128 stands for zero in the data rows.
Every row has one hidden group. There are 2 groups. Groups can overlap: rows of different groups may look alike. Groups are numbered from 0 in the order they first appear among the rows asked about.
Each row in order, then its group:
[134  95 163  54 146 150 153 150 145  89 126 159 201 125 131  90] 0
[117 122 117 150 104  88  47 128 138 127 103 151 165 197 121  79] 0
[149 104  44 175 167 105  87 154 125  92 128 126 153 165 108  98] 1
[135 106  49 225 146 126  99 158 128 140 132 120 128 148 112 112] 1
[125 119 143 173 111 146 120 115 144  69 117 159 180 213 109  96] 0
[122 126 126 129 128 101 102 164 161  51  96 180 184 139 112  81] 0
[143  86 144 124 175 126 119 127 178  67 127 132 203 158  92 103] 0
[131 100 202 166 129 139 126 146 152  92 152 129 180 202 114 110] 0
[118 112 104  74 129 128  83 173 137 106 119 153  54 184 102 100] 1
[135  95 139 132 160 143  83 126 161 126 128 159 207 190  87  97] 0
[116 117 109  45 116  90 170 159 149 144 133  63 164 150 101 136] 1
[110 125 187 145 125 126 124 136 150 133 114 173 178 168 170  47] 0
[114 120 141 198 115  88  62 137 149 114 126 132 146 198  93 102] 1
[103 116 105 197 110 105  97 155 148 149  96 158 103 173  68  89] 1
[126 118 117 186 122 113 101 155 143 114 131 146 149 225  82  91] 1
[120 122 148 173  91  97 185 133 146  80 138 108  73  60 129 110] 0
[116 129 120 152  80 184 131 143 154 163 104 178 125 198 126  72] 1
[119 105 109 153 116 157 121 149 133 171 195  49  82  99 108 143] 1
[123 115  86 221  96  96  87 125 139 107 146 100  93 143 100  94] 1
[136 124 126 147  84  67 212 153 145 110 129 141 165 176 116  99] 1
[123 115 107 189 120  85  96 146 144 166 170  63  87  83 114 137] 1
[123 115 125  40 116  97 122 150 142 105 128 146 123 215  96 115] 1
[114 131 102 157 102  93 133 197 135  92  90 187 149 150 101  74] 0
[129 127 121 149  90  85  87 151 141 106  98 168 149 219 107  97] 1
[133 101 116 203 132 115  55 158 137 189 148  86 117 123 111 132] 1
[122 101 100 219 124 122 114 144 133 168 164  75  83 159 112 127] 1
[131  88 171 125 160 144 113 145 149  59 139 142 190 189 106 106] 0
[143  91 153 124 160 133 117 167 163  84 130 147 227 145 106 111] 0
[115 119 118 142 106  98  49 136 145  69 113 142  91  70  86 106] 1
[142  93 140  85 156 136 128 143 179 115 123 159 222 100 111  95] 0
[119 107 129 206 120 111 114 165 137 117 129 139 116 216  97  88] 1
[134  98 150  71 145 119 154 117 166  74 133 134 206 167  97 108] 0
[107 112 128 111  92  58 144 191 168  88 141  69 132  97 125 123] 0
[128 103 168 141 151 167  77 124 143  81 145 123 174 212 116 112] 0
[142  90 163  98 132 149 145 161 172  88 137 138 221 141 103 107] 0
[123 134 117 198 107  92 132 127 146 127 100 170 167 207 108  89] 0
[118 126 121 241 116 116 105 145 141 152 138  90  74 131 127 125] 0
[122 101  99  66 100  84  87 171 145 123 138 123  92 122  56 103] 1
[137  98  76 141 168  55  83 142 130 172 126 140  76 140 107  98] 1
[118 120 123  98  89  93 168 108 151  54 102 168 164 171 116  85] 0
[116 107  97 182  88  77 118 135 139 163 116 157 156 192  92  84] 1
[130 100 182 132 156 105 106 150 156  95 145 127 197 205 105 128] 0
[148 103 140 126 154 120 154 131 185  63 142 138 212 160 103 116] 0
[127 110 154 164 142 134 112 156 158  64 119 153 211 142  87  95] 0
[124 123 136  76  85  87 164 210 139 151 116 100 108 142 148  79] 0
[128  87 167 164 135 138 133 181 149  49 153 120 149 186 109 117] 0
[120 113  90 126 122  86 100 109 151 125 142  83 165 228 133 106] 0
[132  99 170 170 122 137 140 139 164  69 137 133 212 163  91 121] 0
[126 107 101 233 145 142 102 176 134 141 138 132  87 160 124 105] 1
[145  98 139  99 162 127 103 169 171  49 138 133 173  72 112 118] 0
[112 128 137 119 117 126  86 158 154 140 141 126  20 166 105  90] 0
[140  85 178  88 158 116 120 144 157  60 155 117 200 111 117 125] 0
[134 113 126 191  90 131  82 141 151 173 124 134 183 198 111 107] 1
[119 128 131 124 106  56 144 113 127 143 134  93 213 152 146  71] 0
[118 120 146  41 122  97  94  89 145 135 175  75 135 116  84 138] 1
[123 112 146 133  97 127 211 144 157  74 121 159 145 172 112  71] 0
[130 106 151  75 150 151 157 134 147  83 131 144 195 203 116 104] 0
[130 129 181  50 123  98 158 121 145 147 178  70 140  89 133 143] 0
[117 111 157 145  85 133 138 188 155 155 170  81 118 188  74 131] 1
[123 125 140 190 104 126 132 204 154  57 130 108 126 152  80 127] 1
[111 115 149  73 120  44 142 171 144 161 113 158 121  98 105  82] 1
[104 145 136 237  94 103 127 124 161 140 103 138  80 134 109 118] 1
[131 118 105 199 113 118  49 172 146 140 131 145 145 177 110  92] 1
[116 123 109 120 110 131  32 116 136 134 126 154 159 195 101  83] 1
[120 115 113 225 108  87 112 135 138 157 149 123 122 195  99 109] 1
[122 122 133 255 125 133 129 150 144 117 129 121 125 145 105 120] 1
[128 124 157 159 119 109 168 108 146 120 113 177 170 219 116  85] 0
[124 124 134  99 109  46 124 135 147 119 103 175 164 192 127  77] 0
[141  94 174 127 162 139  82 135 164 106 127 161 186 203 106 113] 0
[119 130 122 172 113  61  81 138 139 154  95 172 170 183 112  91] 0
[130 122 119 151 112 125 117 186 152 101 148 127 120 223  67 108] 1
[117 115 142 109 117 108  86 142 169 132 139 133 226 165  86  89] 0
[135 113 128 170 144 123 173 110 157  55 121 152 198  83 108 106] 0
[120 123 138  46 104  64  90 115 163 141 157  94 148 134  83 113] 1
[111 119 147 114 127  69 116 209 148 102  95 173 145 131  94  79] 1
[120 104 119 143 133 129  97 137 164 139 103 177 196 198  88  87] 0
[124 102  55 125 136  86 109 157 135 178 169  78  90 147  87 136] 1
[122 128 156 220  95  84 149 145 151 134 121 181 131 141 113  78] 1
[133 109 119 160 130  72  39 178 124 143 116 161 119 158 100  96] 1
[118 115 148 162 104  46 200 122 149 136 142  69 130 110 138 115] 0
[116 105 116 172 125  79 103  76 149 122 177  61  91 108  90 139] 1
[115 123 122 193  78  98  87 120 169 134 122 142 114 184  89  73] 1
[122 103 170  59 144 155 119 180 143  94 148 124 200 160 111 118] 0
[134  97 144 126 144  91 160 137 158 121 115 171 232 128 113  93] 0
[123 104 127 197  88 106  89  88 131 127 162  69 139  83  84 125] 1
[124 109 128  63 131 104  98 131 162  36 127 150 164 162 119 104] 0
[128 140 134 184 100 109 114 147 142  87 101 170 199 174 116  78] 0
[139 109 126 100 101 100  53 169 122 181 131 141  71 151 118  80] 0
[121 122 128 162 112  64  72 124 151  69 115 160 129 182 106  83] 0
[141 106 155 147 148 144 141 162 161 106 129 175 223 171 123  98] 0
[116 126 134 156  98 105 143 178 146 136 125 145 139 231  86  96] 1
[146 100  94 177  84 156 144 155 143 194 123 153  89 162 106  77] 1
[123 122 130  60 115 135  44 153 138 168 139 144  87 116  97  86] 1
[106 119 119 135  88 129 125 146 150  60 106 150  84 190  76  82] 1
[121 108 100 225 141 110 138 127 134  95 125 140 109 203 117 104] 1
[126 107  92  86 133 115 114 151 131 121 143 119  54 211  88 108] 1
[138 116 179 122 128 127  85 171 162  88  96 186 116 146  83  73] 1
[120 108 105 174 113  91  95 213 147 148 124 131  79 179 115 109] 1
[123 115 107 180  77 155 166 166 158 162 160  73  88 100  93 133] 0
[128 117 135 214  91  88  78 120 140  86 128 122  98 164 117  86] 0
[130 118 132 148 131 115 140 118 151  86 116 161 202 221 116 106] 0
[101 132  88  81 124 132  63 122 157 163 103 149  96 195  93 104] 1
[135  99 177 148 149 155 212 150 146  78 147 128 163 175 119 119] 0
[124 106  78 217 127  80  72 147 140 146 146 116 143 127  94 110] 1
[130 113 143 124  96 106 149 106 145  65 108 178 204 146 106  77] 0
[127 113 106 106 105  76  60 157 138 106 112 172 127  71  89  85] 1
[135 112  85  78 136  75  80 195 131 114 109 158 136 178 118  99] 1
[132  98 151 164 144 114 166 136 174  86 130 172 204 140  87  95] 0
[149  91 131  85 153 134  81 122 173  89 126 151 209 118  94  99] 0
